One turning vector, and how many steps it has turned:
The counts run from 0 to 456.
[ -8  -7  23 -19   6  -1  -1   0  -7  -8  -6   3  -7   1 -11  19  17  10
 -12 -12  16  -5   5   0   0  -9   5  13 -16  -6  -3 -12  -1  15 -19  -7
  16   3   2  13  17   6  -2 -15  -5  14  -3  -7  13  -9   8 -18  14   9
  -4  -1  19   2  10   5 -24  -3  17 -19   3 -21] => 151
[-26  -5   9   2  -2   0 -20  11  -8  -2   5   0  18   9 -27  22   9   3
 -19  -9   2  -7 -15   3  -4  -8  10   7   2 -11  -9  10  -3  11  13  -5
  16 -11  -4  -2  18   0 -13 -20  12   4 -15  -3   5  15  11 -20   7  -6
   4  -5   6  11  -5   5  12  20   9  -4 -14  12] => 264
[-10 -11  11  10  18   2 -17   3   4  -9   3  -1  -3   2  -3  12   6  29
 -16  -9  -3  -5   3  -3 -12  -2  17  -5  10   0  -7   5 -18  -6   7   0
  35  -1  -4   9  17   7 -17 -10  12 -15  -9  11   2   7  -1 -21  15  17
   3  -4   6  13 -11   6   2   7   1 -16 -20   8] => 35
[-27   6   2  -4  13  -3   4   5  -5   2   4  -4   7   2  -6   3   7   2
  -6 -12   7   6 -15   6  -9 -25  10   8   1   2  -4   6   5   1  -7   0
  27   3   4  25  22  13  -8 -19  13   0 -10 -10   2  14  16 -30   4  -4
 -14  23  12  -1  -7  16  -5   3  17  -3  -2  -7] => 287
[ -8 -11   6  -9   0   2 -10   6 -23  -7  -3  -3   5   0 -16   6  12  11
 -19 -21  -3 -17   0   1 -20   3  16   1 -17   2   1   8  -2  19  -7 -20
  27   7  16  15  15  -3 -11   2 -11  -6 -11 -14  -3   8  -8 -15  12  -9
  -8   0   2  -9   7   4   0  20   4  -9 -13  -7] => 315
[-23 -19  34   7  -2   4 -27  11  -9  -4   9   4   9   4  -9   2   7  12
 -16 -19   1   0 -10   7  14 -14  13   4  -7   4  10   0 -18  12 -12  -3
  12 -15   2   2 -10   4 -15 -18   1   5   1  11   0  15  12  -2   6   6
  11   1   4   1  -1 -11 -13  -8   8 -19 -10 -11] => 134
[-34  -1   8   9  -3   2 -16  -6  -1  10   0 -10  11  13   8   1   4  -7
 -13  -5   1 -11 -11  -1   8  -3   6   6 -17 -13  -3   4 -24  14 -17  -2
  23   5  -7  16  16  -4   5  -6  15   5 -13 -15  -1  33  19 -15  -1 -10
  -5   9  -6   0  -4  13 -17  -7   4  -8  -1  -2] => 455
[-11  -8   4  -7  12   7  -5  -7  -3  -3  -2  -9  24   6   4  11   5  26
  -3 -11  -2   7 -12   4  -6  -3  20  11   3  19   9  -6  -7  24 -27 -13
  36   9  -2   8   2   3  -4   9  10  -7  -7 -14 -13   5  -5 -17   3 -12
  15  -8  -8  -1   0 -14 -16  -5   7  -6 -10  -1] => 115
[-13 -26   1   4  10  -5   8   0   4   6   2   7  -1   5   3  -7  22  14
 -12 -30   9  -3   7   4   6  -1  20  14 -11  -4 -10   6  -8  11  -8  -4
  28   2  -8  13  13  -5   0  -7   5 -12 -14 -15 -13  22  11 -15  12   1
   3   6 -11   2 -15   0  -5   0  14 -15  -1 -12] => 179
[ -7  -5   1   3   6   0 -10   8 -10  -7 -13  -1   2   0   2  10   3  19
 -15 -13  -2 -24   8  -6 -19 -15  18   0  -4   0 -18   7  -6  12   2 -16
  32   4   6  19  28   6 -11 -13  11  -6 -19  -9   8  11  -9 -23  10  -2
 -15   5   4   1   6   7   3   9  -3 -14  -3   1] => 42
[-12   1  15  -5   8   6 -14  -2 -13  -5  13  -3  -9 -10  -9   5  -2  14
 -20  -3  -5  -2 -16   1 -12  -3   8 -11  -9  -3  20  -2 -21  -4 -14  -3
  37  13  15  16  14  12  -2   0  -4  -1   2  -1  10  -4  -1 -25   2  -3
  10  12  21 -10   4  15  -6   7  16  -7 -17 -13] => 86
[ -9 -14   2  -6  11  -7   5  -3   1  17 -16  -6  20  12   8  23   5  19
  -8  -8   6  -8 -11   0   7 -15  16  10   7   2   2  -2  -9  27 -17  -2
  32   8  -8   4   8   6   9 -17  14  -5 -18 -20  -3   7   8 -22   5  -9
  12 -10   4   3   0  -3  -4   0  13 -11   2  -7] => 388
[-25  -7   0  10   9   4 -15  -2  10 -15  12   8  -1  -1  -2   0  12  16
 -10 -25  11  11  -5  16  -8  -6  16  19   4  13  -9  -9  -4   5  -4  -9
  28   2  -6  21  12  10  -2  -3  11   4   1   5  -3   1   4 -28   4 -15
   9   2   5   4 -21   9  -5  -2  22  -7   9   6] => 12
[-10 -23   9   7  14   8   7  -4   3  -2  -6  -1   4  -1  12   9  18  24
   0 -16  13   5  10  -4   8   1  25  15   1  10  -8  -7  -6  20 -21 -10
  23   3  -9  13  20   2  -7   0  -1   0 -20 -12 -12  14   4  -2  14   9
   3   1  -8  -1  -1 -10 -25  -9   4 -17   9  -3] => 175
[-18  -2   6  18  10   8 -20   2   5 -17   2   0   3 -10   6  12   3  23
 -10  -9   1  -1  -6   4   5  -1  16  14   5  14   3 -11 -16  11 -20  -3
  22   2  -8  12  21   5   3  -7  13  10   0   2  14   1  17 -10  11 -15
   4   5   2   0 -13  10 -24 -16  16 -14  14   6] => 8
[ -5  -6  12  -1   3   9 -12   3 -14  -8  -2  -6  16   0   3   4  -2  28
 -13  -8 -19  -9   5  -7  -2   3  20   2 -18  10  10   4 -13  16 -21 -14
  32  -2  10   7   5   3 -15   2  10 -15  -3 -16  12  13   6  -6   7 -11
  -1   0  -8  -4  11  -1 -19 -15   4 -14  -9  -9] => 109
[-22 -16  13  21   2  13 -15   1  -2 -11   9   1  10   8   0  -1  20   7
  -4 -25  -3   7  -1   6  -3   6  19   7 -11   0 -15   7  -8  -3   4 -12
  28  -3  -2  12  10   9 -24   6  20  -2 -12   2 -16  15   3 -13   6   0
   7   7 -14   3 -13  -3  -5  10   0 -13 -14  11] => 240
[-17  -6  13   3  13   3  -3  15  -1 -10  16  14   5   6 -15  -8  18   3
 -12 -11  -8   7 -16   9   5 -14  13   6 -16  -1  -3   7  -3   7 -14   4
  26   4   4   3   6   4  -1 -10  14   2  -4  -8   0   9  13 -19   2  -9
   2  31   1   0  -7 -13 -13   2  23 -26 -10 -22] => 347
[-17 -13  14 -15   5   6   7  -6  -8  -4   9   5  -2   4 -16  24  22   3
  -9 -13  13  11  -1 -10   2  15   3  14 -14 -21  -1   1  -5  -3  -4  -1
  20  -5  -6  10  26   0 -13   0  13  17 -10  -7  -6   5  12 -18  10  17
  20  -4  10   7   1   7 -15  10  15  -3 -14  -6] => 426
[-15  -2  17 -12  13  10  -6  -1 -16  -8  -5 -11   5  -8 -11  27  -3  13
  -8  -2  13   9 -12   0 -13  -6   8  -1   3  11  11  -8 -10   2 -17  -1
  28   4  10  18  12  12 -14  -7 -11   5  -3   1  -3  -8  -7 -22  11  19
   4   0  27  -1  10   0 -18   1   4 -10 -11   2] => 91
[ -4  -9   2  -4   7   3 -10  12 -25  -5  -6  -6   4   0 -10   8  10  14
 -18 -23  -5 -22  -2  -2 -20   4  18  -1 -14   3   4  11  -8  14  -7 -19
  29  11  14  16  18  -2  -8  -3 -10  -6 -14 -16  -1   9  -5 -11  14  -8
  -8   3   3 -10   8  11   0  20   2 -10  -9  -7] => 314
[ -8 -20   6 -13   3  -1  -5 -15   7   2   1   2  13   8  -2   7  10  33
 -14 -15  -1  -1   6   7  -2  -2  17  12  -1   4   1  -6  -5  28 -13 -13
  35  -2  -6   3   3   5  -8   2  13 -14  -6 -10  -8   6  -3 -24   3  -9
  22 -24  -6   7  -4  -9  -6  -2  12  -4  -9  -8] => 384
[-18 -28  19  12  10   0 -23  -2  10  -4  20  13  -8   5  -7  -7  19  18
 -12  -7  -3   5  -6  10  11  -6  12   4   7  -3   2   5 -15  10  -3   5
  21  -7  -3   4  11  13  -1 -12  14   6 -12  13 -10  15   3 -13  -3  -5
  26   4   7   1 -12  -1  -3   4  23  -9  -2  -8] => 408
[-29   5   9   5   1   6  -3   1  -2   1  14   1   3   2  -8   0  19  -9
 -10 -15  14   8 -16  11  -5 -11   8   6 -11 -17 -19   0  -1  -8   4 -12
  26   9   1  17  21  13  -7  -5   6  13 -14  -4   2   4   8 -31  -2  -5
  -4  22   9   0  -5  13   0  16  12  -6  -7  -3] => 20
[-11 -16   9   5   0  12  -8 -11  -5   0   5  -5   6  -4   5  21   1  22
  -9   9  -6   8   8 -16   5  18  14   0  -7 -11   1   7 -16   5   0 -11
  32  -9   5  10  27  19 -15  -1  12  -1 -23  -8   8   8  -3 -13  -5  -1
  19  -7  12   0  18   9 -10   0   5   2  -2  13] => 435
[-19 -19   8   6  12   7 -11  18  -7 -15   9   4  10   1 -18   4  13  10
 -12 -18   1  13  -9  20   4  -5  22  16  -4  23   0   5   8  20  -9  -7
  17  -4   8   3   2   7 -11 -18 -13  -2  -9  -6  -1   9   8  -6   8 -13
  -4   9   9  -4  -7  -9  -9   6  25 -19   5   4] => 340
[  1 -13  23  -4  10   5  -5  10 -12  -3  -4  -2   6  15  -6  17  20  15
 -10   1  -9  -7   6 -11   9   0  16  -4 -19 -15 -12  12  -7   8  -4  -5
  25   3   6  -4  17   7 -13 -17   4   1 -25 -10  13   6   8   0  10   7
  -6   9   7   2  17  -3 -11  11   3 -26 -14 -14] => 372
[ -4 -14  22   1  13  -1 -20   9   1  -9  -5  10  -6   8  -4   9  14  18
 -12   5  -3  -9  -8   3   1 -24  11  -3   5   1  -4  -3 -11  17 -11   3
  26   6   3   3  14  16   9 -19  14  15 -12   9   3  -4  -6 -19   2  -2
  10  12  20  -1   8 -10 -11   4  15 -22  -4 -19] => 143
[-15  -7  15   6  26   5 -10   3   2  -8   5  -5   1   0  -3   6   4  21
 -11   0  -1   3  -5  -9  -4  -8  17  -8  15   7   1   4 -20  -4 -10   7
  32   0  -4  11  18   0 -17  -6   4  -8 -12   9  -5  17  -1  -8  14  28
  -1  12   6   9  -7  -8 -13  -1  -5 -18 -25   0] => 303
[-12  -3  15 -10  17  10  -1   6 -18  -7  -5 -10   7 -10 -11  32  -3  14
  -9  -5  12   6 -14  -3 -14  -4  12  -2   1  10  12  -5 -11   1 -14  -4
  29   4   9  14  11  10 -12  -8  -7   0  -3  -1   0 -11  -3 -20  14  22
   5   0  24  -1   9  -1 -14   3   5 -15 -12   2] => 92
[-13   3  15  -7  13   5 -14   1 -13  -5   9  -4  -7  -6  -7   7  -1  12
 -17   0  -9  -3 -18  -3 -11  -5   4 -11  -6  -3  23  -1 -22  -6 -18   0
  34  12  11  14  16  10   1  -2   2   5   0   1   9   1   4 -21   3  -2
   7  18  20  -7   5  15 -10   3  14  -7 -15 -15] => 85
[-21 -12   6  20  12  10 -12  19 -12 -10   7  -3   6 -14  -9  10   7  12
 -11 -16   7   1 -19   7   1  -8  25   5   9  20   7   2  -3  16 -10 -10
  16   3   5  10  19   3  -4 -15 -19   5 -15  -5   3   8   8   1  14 -11
  -8  17   7 -12  -7   0  -8  13  15 -13   9   8] => 69
[-19   7  16 -10  12   4 -20  -1  -9 -11  11   0  -5   4  -9   2   4   6
  -9   6  -6  -2 -16  -5  -9 -12   0  -6  -2  -2  16  -1 -19   2 -23   6
  27   5   7  19  21   7  -1  -5  11  15  -4   2   4  15   3 -20  -1   1
   3  21  17  -1   8   8 -19  -3  11  -5 -18 -20] => 83
[-10 -25   5   7  14  -2  12   3   2   5  -4   9   2  -1   8  -3  17  18
 -10 -33  11  -6   9  -1   9  -2  24  15 -13  -1  -5   5 -11  11 -10  -5
  29   5 -10  11  13  -4   0  -6   5 -13 -14 -14 -10  19  13 -12  16   4
   4   7 -11   1 -12  -3 -10  -3  11 -19   3 -11] => 178
[ -8 -17  16  -5   5   1   8  -2  -4  12  10   0  13   1  -5  19   8  22
 -11  -3 -12  10  -4 -10  12   3  14   4  -9 -18   6  11  -5  -5   2  -3
  31 -10   3  -2  12  21 -20 -14  19 -11 -14 -14   9   0  16 -21  -1   1
  21   1  10   3   8   6   0   2  18  -5 -10  -5] => 162
[ -8 -23   7   8  14   3  12   0  -1   0  -8   2   3  -3  14   8  15  23
  -2 -23  16  -2   8  -6   8   1  25  15  -5   7  -4  -4 -10  17 -20  -9
  26   3 -10  15  19  -2  -4  -4   4  -3 -18 -12 -10  13   8  -5  15   8
   5   6 -10  -2  -4  -8 -22  -9   4 -16   8  -7] => 176
[-24 -16  34   4  -4   7 -27   9 -13  -4  13   6  12   1  -8  -2   5  12
 -15 -24   8   5  -9   0  14 -10  14   6 -10   2  12   0 -21  12 -12  -9
  13 -14   3   2  -7   1 -16 -12  -4   7   0   8   0  16   9  -1   4   2
  12   2   1   2   3 -11 -11  -9   6 -14  -8 -11] => 133
[-10 -27  13  14   7  13   2 -10  10   0   6  -1  -1  -8   5   0  17  26
 -11  -8   2   6  16  10  10   3  26   5  -4   3 -14  -2   0  19 -10 -15
  29   5   0   6  17  12 -12   0 -14 -13 -22 -12   0   5  -1 -11   8   1
   1  -2  -2  -5  -1  -8 -17   2  10 -18   6   3] => 172
[-23 -16  27  -1  -2  12 -21   6 -14  -3  18   1  14   2  -6   2  11  10
 -15 -26  12  12 -17  -1  19   1  20   5 -10  -3  14  -2 -20  11 -13 -18
  12  -8   2   2  -1  -3 -12  -6 -17  14  -9   3   2  14  10   6   4  -7
  11   4   1  -1   8  -6  -9   3   9  -5  -8 -10] => 131
[-26   0  29   7   3  15 -20 -13  -1 -10  19 -11  -2  -3 -12  10  15  10
 -15  -6   7  11  -4   1  -2   9  11  -6  -1 -10  -4  -7 -14  -6  -3  -5
  22  -2  -4   7  22   6 -25   7  -5   7  -8  11   7   3   8 -11  11  18
   3  -1   3   6  -6  10 -16   8   0  -8 -23   8] => 29
[-16 -28  19  16   7  -2 -19   3   9  -1  17  16  -6  -1  -6  -5  15  20
 -17 -14  -5   1  -6   5  13  -6  14   3   3  -4   6   5 -20   5  -2   4
  20  -9  -4   0   7  10  -2 -11  13   1  -7  10  -5  13  11 -13  -1  -4
  27   6   2   1 -14  -3  -2   1  22 -13  -2  -9] => 407
